Turns, then the turns between two rows, first turn first; the first pair answered:
Q73 (before -> after):
[-0.73 -2.36 -2.07  2.90 -0.41  1.09  1.55 -0.78 -1.06 -0.14 -0.28]  ->  [-2.98 -0.82 -1.29  1.45 -0.83  0.66  0.56 -0.42  2.31  1.41  0.36]
[ 1.72 -2.21 -2.36  1.95  2.30  1.00  1.09 -1.71 -1.94  1.19 -1.65]  ->  [-1.92  1.12 -1.21  2.96 -0.38  0.07  1.96 -2.56  0.65  2.47  1.08]
[-2.49  1.94  0.35 -0.26 -2.00 -1.30  0.70  0.13  1.34  0.93  1.00]  ->  [ 0.65 -1.52 -1.59 -2.65 -0.04 -0.21 -0.68  1.49  0.00  0.58 -2.07]
Q965 (before -> after):
[-0.71 -0.14 -0.63  1.39  1.87  0.59  2.78 -0.99  0.19  1.35 -0.76]  ->  [-0.78 -0.02 -0.97  0.56  1.61  0.09  2.30 -0.94  1.18  1.41 -0.51]
[-1.14 -1.44  0.23  0.48  1.76  1.36 -0.22 -0.50 -0.87  0.46  0.12]  ->  [-1.22 -1.04 -0.39  0.79  1.60  1.24 -0.32 -1.11 -0.67  0.66  0.23]
[-0.72  0.61  3.41 -0.57 -1.02  1.01 -0.78  1.57 -0.44  0.66 -0.94]  ->  [-0.33  0.47  3.22  0.42 -0.78  1.38 -0.01  1.12 -1.48 -0.34 -0.91]
[ 0.07 -1.29  0.65 -0.01  1.63  1.14  0.51  0.12 -0.57  0.66 -1.02]  ->  [ 0.08 -0.88  0.09  0.66  1.53  1.80  0.74 -0.37 -0.76  0.61 -0.75]
Q680 (before -> after):
[ 0.12 -0.33  1.66  1.57  0.34  2.08 -1.75  0.85 -2.05  0.43 -2.15]  ->  [-0.55  1.30  1.85  2.05 -1.85 -0.27 -0.73  1.15 -2.08 -1.69  0.23]
[-1.48  0.73  0.46 -2.12 -2.66 -3.37 -1.33  1.20  2.81 -0.04  0.85]  ->  [-0.29 -1.24 -0.86 -3.54  0.15 -2.06 -2.07  0.63  2.43  1.10 -1.13]
[-0.29  0.45  1.01  1.26 -1.18 -0.55  0.75  0.44 -1.39 -0.93  0.62]  ->  [ 0.99 -1.16 -0.83  0.10 -0.02 -0.73  0.54  0.96 -1.14 -1.13 -0.49]
Then:
(2 to 4 turns a pair)
[ 1.69 -2.34  1.75  0.29  1.56  3.33 -2.44  0.83 -1.08  1.18 -2.28]  ->  [ 3.59 -2.89 -2.89  0.22  1.46 -0.48  0.75  0.08 -1.63 -1.66 -0.68] : Q73 then Q680 then Q680
[ 0.26 -1.90 -3.61 -1.79  3.23  0.60 -0.03 -2.61  3.86  4.05 -2.58]  ->  [-3.03  2.96 -0.16  0.37 -2.55 -2.31  1.11 -2.36  5.28  1.31  3.13] : Q73 then Q680 then Q73 then Q680
[-3.79  2.16  0.58  1.35 -1.10 -0.77 -0.82  0.44  3.38  1.84  0.38]  ->  [-2.23  2.11  2.72  3.17 -1.58  0.23 -0.41  1.26 -0.04 -0.69  1.05] : Q680 then Q73 then Q680 then Q680
[ 0.42  0.17  2.68  3.62 -0.41  0.42  0.78  2.08 -3.34 -0.70  1.33]  ->  [-1.90 -0.15  2.88 -0.52  0.74  1.70 -2.44  1.94  1.25  3.56 -0.66] : Q73 then Q680 then Q680 then Q680
[ 3.41 -1.45 -1.08 -1.88  1.25 -2.30 -0.66  1.90  0.13 -0.13 -2.06]  ->  [ 2.96 -1.55  0.09 -1.23  2.39  0.34 -1.56  1.96  0.20  1.69 -3.33] : Q680 then Q680 then Q680 then Q680
[-1.41  1.63  0.45  2.57 -2.77 -1.91  1.40  0.24  0.16 -1.21  0.74]  ->  [-0.71  0.11 -2.12  3.23  0.25 -0.32  2.16 -2.00 -0.03  0.65 -1.04] : Q680 then Q73 then Q680 then Q73
[ 0.66  0.32 -0.26 -1.08 -2.63 -3.11  0.56  1.63 -1.82 -3.25  2.03]  ->  [-1.97  2.50  3.04 -0.52 -3.32 -1.31 -0.77  1.26 -0.14 -0.98  2.32] : Q73 then Q680 then Q680 then Q680
[-1.39 -1.24  0.06 -1.31  1.18  0.73 -0.87 -1.62  2.75  3.53 -1.46]  ->  [ 1.14 -3.23 -0.57 -2.51  1.77  0.95 -2.13  0.66 -0.26  1.36 -2.68] : Q680 then Q73
[ 2.77 -1.32  2.33 -0.59  1.06  2.55 -1.65  1.67 -3.06 -0.79 -0.76]  ->  [ 2.75 -0.23  1.24 -0.93 -0.88 -0.41 -0.37  2.24 -2.97 -3.46  1.58] : Q680 then Q680
[-1.73 -0.31 -0.98 -2.64 -0.68 -3.32 -0.07 -1.63  2.88 -2.88  2.54]  ->  [-3.26  1.01 -0.37  1.53  0.21 -0.84  1.30 -3.69  2.65 -0.71  3.01] : Q680 then Q73 then Q73
